A single turn carries every row of the set below to another of its rows. Some are shown first; where does it send the rows asked next?
kas: [-26   4 -36  20  30  16  19 -18  16   3 -23 -19   2 -18  -6  -5  -8   7
 -11  -3 -24  11  14  23 -12 -15   6 -38  16  14  -9 -11  20]
sosub: [-20  -2 -26  19  16 -11  30  -6  -4  -6 -22   5  -2  -5   5 -26  -9   0
 -13 -31   0  -6   3   1  -1  -9  21  -2 -21   6  -4  24  38]
buge: [-34  14 -16  22  30  29  16   9  15 -10 -13  -5 -13 -22 -19 -29 -20  16
   8  -8 -19 -11  24  48 -21 -14   6 -19   6  12 -15  -3  22]
Sef: [-23  -7  -7  26  18  19  46  -9   1 -14 -10 -19   8 -16  12 -27  10   3
  14 -31 -16  -2 -19  -4  -5  -7  -1  -7  -4  27 -13  -4  38]
vodoz: [  0  13  14 -11  43  13  20 -16  10  12 -11 -32 -13   7   6 -19 -30  27
 -10 -18 -24  15  23  19  -3 -12  12   2 -23  22 -21  27  14]
letem: [-17  12  26   9  24   1  37  11  18  13  -1 -33  -3   0 -19 -15 -11  38
  -3  -4  -5  32  12  29 -25 -18   6 -18 -14  33   1  18  21]
fev: [-43  -7   5   9  39  -9  30   1   0 -29  13  -7   6 -16   4 -30  16   7
  34 -12  -7  -1  12  25  -2   4  16 -16   3  22  -5   4  27]
Dima: [-23  19 -37  23  43  22  17 -31  16  -4 -18 -20  11 -18  -7  -5  -2   8
  -4 -21 -12   4   4  21 -10 -22  11 -29   9  26  -5   4  18]
gos: [-20  -7   5   9  34   1  42   4 -16 -23  -3  -2 -11 -24  -5 -35 -19   1
   5  -8   2  17  -4  15   3  -7 -32  -8  -4  25  11  20   4]
sipip: [ -3 -14  29   6  30   9  40 -26  27 -16 -18  -6   7  15  -7 -31 -12   2
  -3   7  -1  29  12   0  -6  18   0 -12 -26   9 -27   2  15]
Sufev: [-44  22 -10  32  38  21  27   1  20  -5  -9  -9 -20 -16 -18 -19 -18  23
   1  -9 -13 -15  14  39 -12 -12   6 -36   2  16   5   2  27]
Mib: [-30   1  10  29  34 -10  18  -7 -12 -40 -23  10  -9 -15   9  -8  -3   8
  10 -15 -13   5  24  17   0  10  21 -23  -8  10   4  17  20]
zufet: [-40  19 -20  24  48  -6  20  -4  25   4 -11 -12  -8 -34  -4 -40   0   7
   6 -17  10  -5  11  15 -18 -10  -6 -19  12  35 -12   1   4]
Zukin: [  5  18  16  30  31  13  39  -7  11 -25 -24  -5  -3  20 -19 -42  -5  26
  20   3   6   8  15  -2  14   4  -4  -3 -32  11  -1  15   5]
dumi: [-14  24 -14   2  24   3  14 -10   6  11 -20 -27  -7   4  10 -22  10  42
  -7   5 -14   3  -3   8  -6   5  -2 -13 -13   8 -35   3  49]
Dum: [-36   6 -20  14  35   1  18   6  22   2 -29 -32  -6 -33  -3 -36  -8  -1
   5  -8   3 -13  15   8 -14 -19  -9 -25   9  24 -15  10   1]
zon: [ 29   1   0  17  49   3  19 -13   2  15  -9  -5 -10  -5   7 -36 -19  25
   1  -4  -6  26  22  21  -9  20  -3 -13 -15  28 -17  -2   3]
Sed: [  1  11  14  19  39  -6  30  16   4   2 -18 -28 -10   1  15 -14 -26  40
 -15  12  10  19  20  26   7   3  -5 -15  -4  30  -7  26  23]
Folu: [-12   3  35   4  38  10  40 -33  19  -7  -9   1   3  20 -11 -34   1   3
   0  -5  11  25  13  -7  -6  17   4 -10 -15  11 -18  22  11]
Tomal: [  1   1   0   7  37  18  27 -28  17  19  -2 -44   5  12 -13 -28  -7  37
   5 -22  -8  19  13  27   6  -8   4  -4 -16  16  -6 -14   8]
linin: [ -9  -7   4   5  38  26  30 -29 -21 -10  -1  -9   3 -22  -5 -32  -5 -10
 -10 -21  -9  22   9  16  15  -4 -19  -5   2  14  11  10   8]
vog: [-18   1  33   2  38   9  36 -35  24  -7  -8  -7   0  18 -12 -36   4   5
  -4   7   5  27  18 -10   0  14   5 -16 -17  14 -15  20  13]
Luror: [-32 -14   7  22  37  17  25 -11   7 -16 -14   0  -4 -11  26 -36   1 -11
  -4 -22  -6 -20  10  19   1  22   4  -4 -14  26 -23   3  33]
sor: [-32   5 -27  21  35  -1  15   5  25   1 -24 -34   1 -28  -1 -35  -3   1
   6  -6  -3 -11  18  14 -14 -21  -5 -27   8  31 -16   5   1]
rerul: [ -7  25  13   2  36  23  48  -3   8 -15 -19   9  12  27 -11 -14   1  15
  -2  -1   7  24   9   9   7   6   7  12 -17  19 -14  29  31]
gev: [  4  11  21  24  36  11  41  -8  12 -30 -23  -1  -3  21 -17 -38 -10  23
  18   2  17   9  14   1  12  12   0  -6 -29   8   1  14  10]
talok: [-13  11   8   3  41   5  -2 -11  12  -6 -17 -32 -11  -8   8 -31  16  29
  15  10 -17   7   7   6 -19  10   6 -30 -24  28 -39   5  29]
Kikam: [-26  12  -1  16  19   3  33  -4  -7 -10  -4  -8   1 -23 -10 -29  10  12
   2 -23 -14   1  16   0   0  -8  22 -20  -8  -5  28   0  48]
lep: [  4  25   4   3  50   2  37  11  11   9 -13 -26  10  -7   6 -20   8  33
  13   1  -3  21  16  22 -10  13 -20 -10  -6  38   7 -13   2]
gopog: [-26 -11   5  -1  33  25  36  -1 -15 -13  10  -7  -6  -8 -18 -30 -20  -1
  -7 -10  -7  12   7  38  15 -16  -6  -7 -13  19  13  28  28]
neb: [ -9  26   6   3  32  19  49  -5  12 -15 -12  13  14  28  -8 -19   3  18
  -4   8   2  26   9  14   3   6   0  14 -13  22 -19  25  33]
fiku: [  2   3  16  19  35   0  35  10  10 -24 -33 -10   6  16 -16 -28  -1  16
  19  11  10  17  27   9  26   8   7  -1 -28  11  -9  13   6]
Nomu: [ -7  24  -2  24  25  -7  -1   1  -4  -2 -18 -18 -16  -7 -10 -33  14  50
  14   4  -7  14  17  17  -4   0  15 -21 -17   8 -27   7  33]
Mika: [-39  20 -15  24  30  17  16  11  20  -5 -13  -9 -11 -23 -13 -30 -15  18
   3  -7 -22  -8  31  44 -18 -17   5 -17   8  15 -12  -7  21]
netuf: [-24   4 -37  15  34  16  16 -20  10  -1 -25 -15   4 -21  -8  -4  -6   6
 -12  -3 -10  15  14  23  -9 -12   8 -34  24  12  -7  -7  21]
lekug: [ -4  23  19  -2  18  11  48   3  11  -2 -22   6  16  18 -10 -20  -1   9
 -10  -1  -7  20  21  13  -2   5   1  16 -18  -1 -23  24  26]

gopog goes to Nomu
vodoz goes to Kikam
Where do these go?
lep goes to Luror
rerul goes to Mika
lekug goes to Sufev
neb goes to buge

